The same turns and mirrors carry the whole set onto itself and the rows of a family onto each other. Which other rows belong to the same family as each row named below? List them in the order they appear above.
These 20 rows form 4 families of 5 rows each.
P: [-10 -12  16   4 -15  -2   9   5 -11   0   0  -6   1  12  -3   0]
R: [ -1  -8   5  -2 -12 -12   4  17  -9 -23   1   3 -15 -11  13   1]
U: [ -4  -4   8   1  -5  -9   2  20  -9 -25  -3   6 -10 -10  11  -1]
W: [ 12 -12  -4   4  -4  -7   2   7 -10  -6  11  -7 -15   7  -4 -18]
A: [  2   3  15   1  -5   7   5   1 -24  -7  -5   3 -17  18  20  -3]
G: [  7   4  13  -3  -5   8   2   0 -23 -11  -2   6 -13  13  23  -8]
L: [  1   4  18  -2  -6   7   4   0 -20  -7  -7   0 -11  17  21 -11]
X: [ -9 -18  13   3 -15  -3  14   7 -15  -3  -1  -3  -4   8   0   3]
H: [  4 -10   4   5  -3  -4  10  23 -19 -17   2  -3  -8  -8  12   1]
C: [ -6   8  21 -10  -9 -13  -8   0  -4 -19   7   5  -9   5   4  -2]
V: [  2 -10  -1   0  -1  -3   2   9 -15 -13  14 -12 -17  12  -2 -23]
E: [  5  -8   1   1   0  -5   2   2 -16 -16  10 -15 -18  14   5 -23]
D: [ -8  -9  12  -1 -15  -2  12  -2  -4   0  -2   2  -7  17  -2  -5]
M: [  6   4  17   0  -2 -20 -14   1  -7 -12   9   1 -12   4  -2  -6]
K: [  8   3  19  -5  -7 -19  -7  -1  -5 -14  11  -2 -13   2  -4  -7]
Y: [ -3  -9   5   2  -6  -6  10  19 -11 -24   2   5 -12 -10  14  -5]
J: [  7   8  21  -4  -5 -15  -9  -1  -7 -14   7   3  -9   3  -3   0]
S: [  5  -9  -2   2   2  -1  -3   6 -21 -16  11  -9 -19  14   2 -20]
Q: [  0   6  16   1   0   5  -2   4 -27 -18   5  -3 -10  12  24  -8]
F: [-11 -15  15   0 -11  -6  12  11 -11  -3  -5  -5   0  11   2   1]

The rest of the family of Y: P, G, V, J
The rest of the family of Q: W, H, C, D
The rest of the family of E: R, A, M, F

The same turns and mirrors carry the whole set onto itself and the rows of a family onto each other. Which other rows belong to the same family as each row named below? List them in the order they appear above.
These 20 rows form 4 families of 5 rows each.
tekav: [ -2   4  11  -7   3 -14  10  -4]
pimi: [  3  12   0   1   5   0 -11 -24]
goge: [19 -1  8  0 14 -2  0 -2]
vuvu: [  8   1  -3   8  17 -12   7  -6]
zib: [ -3   3   7  -1  16   5  -6 -22]
kosif: [ 4 -2  2 -5 -2 12 -7 -6]
gekup: [  3   7   6   2  22  -7   1 -19]
Goti: [  9  11  13  -3  -3 -11   0  -1]
Fidin: [ 15   8 -10  -1  -4  -7  -1  -8]
pizi: [  4 -10  -2  -8   8  -4   8 -16]
Musa: [ 4 19  4  6 19 -3 -3 -8]
zize: [ -5   4 -13   4  -2   1  -3 -11]
pibi: [ -4  20  -6   3   8  -2  -3 -14]
Kol: [ 3  1 20 -7  2 -3 -1 -4]
zepim: [-1 -9  6  4 17  4  0 -9]
dol: [ 10  -7   0   4   2   0 -10 -20]
lal: [  4   2  10  -9  -6 -13   1 -14]
gev: [ 0  7 -5 -1 10  0  9  6]
vip: [-6  8  9 -8 -6 -3  2 -2]
Kuz: [ 8 12 -3 11  7  1 -6  2]

The rest of the family of tekav: Goti, Kol, lal, vip
The rest of the family of kosif: goge, Fidin, pizi, gev

The same turns and mirrors carry the whole set onto itself and the rows of a family onto each other. Which other rows belong to the same family as each row named below? List them in the order they appear above.
These 16 rows form 4 families of 4 rows each.
pef: [ -8  -5  18 -12   0   0   5  -5   5   5  -4   4  13 -10  -3  -4  -9   4
  -4]
fis: [  6   9  -8   7  -6  -8   3  -3 -15   1  -2 -10  -1   7  -1   8  -2 -14
   4]
sesu: [ -8   5   2 -17  11  10   3   6  11  -2   1  -5  -9   2  -5  12   4   2
  -6]
pidap: [  6   0  -8   3  -4  -8  -3 -15   2   8  13   2  -7  -2  14   5 -13   4
   2]
mubir: [ -9 -15  12  -7   1   0   3   1  12  -2  -3   5  11  -7  -4  -2   0   3
  -4]
Zaka: [  5   3  -9   6  -7  -8  -8 -10   8   5  13   5  -8   0   8   4  -9   4
  12]
keru: [  5  -1 -10  13  -8  -9  -5  -3   5   5  13   5  -2  -2  12   3  -7   0
   4]
Gipir: [-10  -2   3 -13  10  14   0  10   8  -6  -1  -1  -3   4  -4   9   3  -4
  -9]
peti: [  5  -2 -11  10  -6  -7 -12 -12   1   7  10   3  -5  -3   6   6 -10   4
   9]
fesa: [-11 -10  19 -10  -4   1   2  -2   6   0   0  -2   8 -13  -3  -3   1   3
   0]
ferus: [ 12   3  -9  12  -4  -5   3   4  -9   5   1  -2  -3   8  -5   7  -2 -17
   1]
fer: [ 10  12  -6   5  -5  -8   5   0 -10   4  -3  -5   1   8  -8   5  -3 -13
   8]
tak: [-12   4   8 -17  14   9   2   0   4   0   3   0 -11   6  -4  11  -1  -2
  -9]
bovum: [-13   3   5 -11  12  12   0   4   7   1  -3  -5  -6   0  -9  15   3   1
  -9]
dizul: [ -4  -9  15 -14  -4  -2   5   1   8   2  -4   0   9 -11  -7  -6  -1   7
   1]
mer: [ 11   9  -5   2  -3  -8   3   0 -20   8   0  -4   0   7  -4   5  -8 -11
   0]

The rest of the family of keru: mubir, Gipir, ferus
The rest of the family of fesa: fis, peti, bovum

